In the rows, 100 means zero.
The rows of D fall into several groups, and each row is roughly a mix of its group's hidden directions; some rows fit no group.
D (128 x 12):
[63 67 80 133 83 108 103 116 92 109 101 115]
[84 74 104 96 125 107 134 103 93 97 122 59]
[89 105 109 110 102 101 90 116 37 88 91 109]
[106 117 142 104 109 82 98 138 84 97 106 128]
[94 88 87 83 96 119 97 51 65 112 86 98]
[86 96 82 122 98 78 59 76 97 134 106 95]
[100 103 101 93 50 127 67 107 106 123 107 106]
[133 93 100 113 72 61 101 115 79 96 83 78]
[76 126 105 78 103 106 99 150 101 82 87 85]
[86 100 120 61 74 104 110 105 114 106 131 70]
[82 118 96 58 78 106 116 112 72 110 127 89]
[114 117 53 137 111 92 114 102 114 96 118 107]
[105 93 102 99 108 80 131 91 104 134 56 81]
[104 86 94 123 133 76 79 134 80 81 95 86]
[104 110 113 97 78 132 82 108 133 67 92 77]
[76 72 135 89 116 84 89 92 107 135 84 101]
[125 73 85 58 105 78 69 105 99 106 100 87]
[114 109 94 103 91 61 95 57 105 109 89 132]
[101 108 101 141 123 53 93 108 99 86 86 96]
[119 101 101 98 97 53 101 110 83 83 61 83]
[99 105 83 77 74 125 98 109 128 141 86 109]
[142 107 117 102 104 68 84 80 101 131 84 97]
[80 98 85 87 103 119 72 119 121 105 53 108]
[102 137 69 93 117 99 67 71 96 101 109 85]
[127 116 131 94 121 118 90 87 84 81 86 66]
[101 114 112 109 97 83 63 97 74 75 74 131]
[93 110 92 49 97 61 103 80 106 94 112 107]
[121 107 123 88 90 86 101 62 95 116 118 61]
[91 70 88 72 121 87 107 129 99 108 134 80]
[81 115 66 93 106 85 104 97 59 97 65 93]
[133 108 87 109 97 79 74 91 140 126 109 105]
[92 88 100 113 80 77 126 60 97 78 81 125]
[118 74 55 90 77 107 99 89 130 99 109 86]
[86 124 132 75 77 93 105 90 122 122 121 78]
[112 120 97 118 117 124 95 99 99 63 143 108]
[125 84 130 105 71 100 127 66 104 100 117 111]
[79 69 98 92 101 113 133 126 79 118 73 112]
[104 102 110 111 120 91 117 160 89 88 109 100]
[99 97 114 51 65 85 110 91 118 83 105 110]
[120 75 83 79 133 82 103 113 136 101 119 94]
[141 86 99 85 127 89 99 131 127 93 117 100]
[130 110 122 102 72 85 119 101 117 67 83 78]
[113 79 131 124 110 88 71 110 110 72 92 128]
[65 126 82 113 117 95 138 105 116 87 105 80]
[80 99 56 125 109 118 75 116 98 79 82 100]
[123 132 86 119 82 117 72 88 91 124 81 118]
[110 140 79 79 89 113 94 86 83 91 82 65]
[115 106 122 86 78 129 131 132 119 83 108 105]
[102 119 81 100 101 99 140 80 65 113 129 107]
[123 112 134 89 129 109 86 87 82 69 85 83]
[69 75 107 83 109 69 74 76 82 109 110 114]
[124 119 106 101 93 119 114 82 102 104 154 114]
[127 88 154 94 87 85 116 105 99 92 120 102]
[67 117 87 115 79 116 92 79 89 141 107 86]
[101 110 96 122 107 133 103 112 110 142 115 68]
[133 117 76 112 118 112 117 138 86 116 111 87]
[85 73 99 93 107 77 86 99 89 152 86 116]
[93 73 120 79 78 113 100 118 134 82 105 70]
[78 99 103 81 109 134 104 118 106 94 114 52]
[106 103 124 98 96 139 128 136 105 79 104 115]
[105 93 124 73 102 97 149 119 86 102 117 80]
[101 104 106 81 100 76 108 114 112 150 82 128]
[73 111 128 98 113 63 132 114 121 90 99 93]
[84 89 123 117 129 110 122 111 70 90 80 70]
[109 83 120 98 125 72 99 127 110 75 100 137]
[108 101 110 141 134 111 100 129 99 130 101 88]
[84 92 112 53 93 77 81 70 110 95 102 120]
[102 103 143 122 74 95 104 68 105 80 97 122]
[104 128 112 102 89 73 66 87 102 98 76 135]
[90 111 98 102 95 74 79 68 81 77 90 140]
[78 61 114 122 63 80 105 114 112 100 100 87]
[94 85 121 89 94 61 85 68 81 111 98 69]
[68 75 97 123 113 92 111 83 77 99 76 68]
[113 99 111 133 117 69 99 65 75 123 102 102]
[71 81 85 120 90 69 69 74 99 109 95 120]
[124 87 91 127 144 72 88 100 118 108 86 103]
[61 72 99 81 107 75 131 104 88 82 98 86]
[94 88 98 89 116 52 81 88 79 114 75 117]
[126 103 80 52 107 77 104 122 86 100 108 85]
[95 87 127 116 115 68 122 143 109 88 101 108]
[92 104 79 123 91 113 97 94 116 149 112 69]
[85 87 71 117 105 71 68 83 83 130 105 90]
[67 85 69 104 71 89 123 101 122 121 107 116]
[105 105 86 152 111 128 95 124 84 112 103 86]
[104 118 99 95 59 138 124 99 109 94 128 95]
[62 92 85 115 119 129 87 88 89 121 123 121]
[88 89 107 93 87 133 95 104 67 98 113 55]
[104 73 116 73 111 107 88 119 122 124 134 79]
[125 122 129 104 85 129 59 98 97 94 111 110]
[143 125 101 80 72 73 116 96 85 103 99 92]
[108 93 77 92 82 128 118 72 101 86 84 60]
[148 71 88 122 84 112 98 110 96 105 116 121]
[115 120 102 123 110 94 76 129 71 67 99 118]
[107 89 130 82 118 116 84 96 113 98 120 53]
[120 108 132 90 136 77 86 108 71 79 92 93]
[141 107 109 116 120 96 117 98 121 138 83 105]
[112 128 58 82 114 95 120 126 78 92 108 90]
[111 92 108 135 99 119 79 133 111 132 122 95]
[135 94 118 87 119 100 112 119 122 104 132 70]
[141 67 96 134 97 92 98 90 97 102 118 122]
[101 91 86 102 102 66 124 51 108 118 98 113]
[89 87 68 105 73 103 91 64 84 103 88 67]
[120 119 91 99 98 94 78 90 144 100 133 78]
[136 79 59 88 94 73 120 106 94 96 104 111]
[96 101 119 89 125 114 67 80 134 75 94 81]
[106 125 116 102 87 76 64 103 105 98 76 138]
[102 98 81 129 118 112 95 134 71 65 105 96]
[111 105 116 82 78 95 81 93 101 88 91 44]
[75 80 109 103 93 69 121 86 70 83 110 70]
[105 100 55 113 109 110 100 86 84 66 71 89]
[69 72 83 116 93 102 127 108 122 117 72 118]
[136 114 109 97 103 80 62 104 94 74 126 113]
[96 90 136 109 96 95 67 65 123 81 96 85]
[87 71 135 93 99 86 60 84 117 90 113 88]
[116 104 95 86 154 74 72 92 90 101 105 104]
[70 101 93 90 135 135 86 77 116 105 117 116]
[107 127 95 85 73 91 72 64 112 108 81 123]
[111 114 116 87 145 140 108 95 101 79 96 94]
[108 76 114 57 91 69 129 103 101 118 91 103]
[103 79 108 69 109 82 85 113 90 109 150 89]
[120 114 82 88 110 68 86 118 59 83 107 85]
[90 97 47 99 100 121 67 85 99 100 82 97]
[98 90 100 99 125 92 115 74 49 79 106 87]
[62 75 110 79 65 96 115 83 101 114 111 118]
[95 102 98 61 68 131 111 114 115 106 124 82]
[112 121 96 96 88 81 97 44 121 109 113 101]
[127 85 134 77 79 108 123 98 73 84 114 93]
[118 75 73 93 130 96 111 112 141 109 114 91]

One row of each group comes first, with its name. Which group is each row after those in?
[114 77 119 112 126 102 78 120 110 110 138 77]
M
[112 114 89 116 69 111 138 71 119 113 109 118]
P
[98 119 123 99 120 72 93 131 87 110 112 139]
T

[139 117 79 60 93 108 92 83 98 74 101 107]
T
[141 132 74 97 106 86 110 92 124 111 87 120]
T
[98 83 109 120 131 93 70 92 67 69 108 87]
P
[118 106 94 125 106 138 110 135 111 98 132 101]
M
[127 109 116 107 79 69 67 80 98 105 70 108]
M
[112 104 120 141 100 121 78 71 121 121 90 105]
M
[78 76 94 130 139 89 102 112 101 106 67 111]
M
[101 89 97 118 107 75 105 44 104 122 101 117]
P
[79 86 114 111 99 128 54 88 123 107 111 119]
M
[118 114 58 97 104 101 142 113 108 105 88 122]
T
[115 127 134 101 91 114 130 112 73 118 107 120]
P
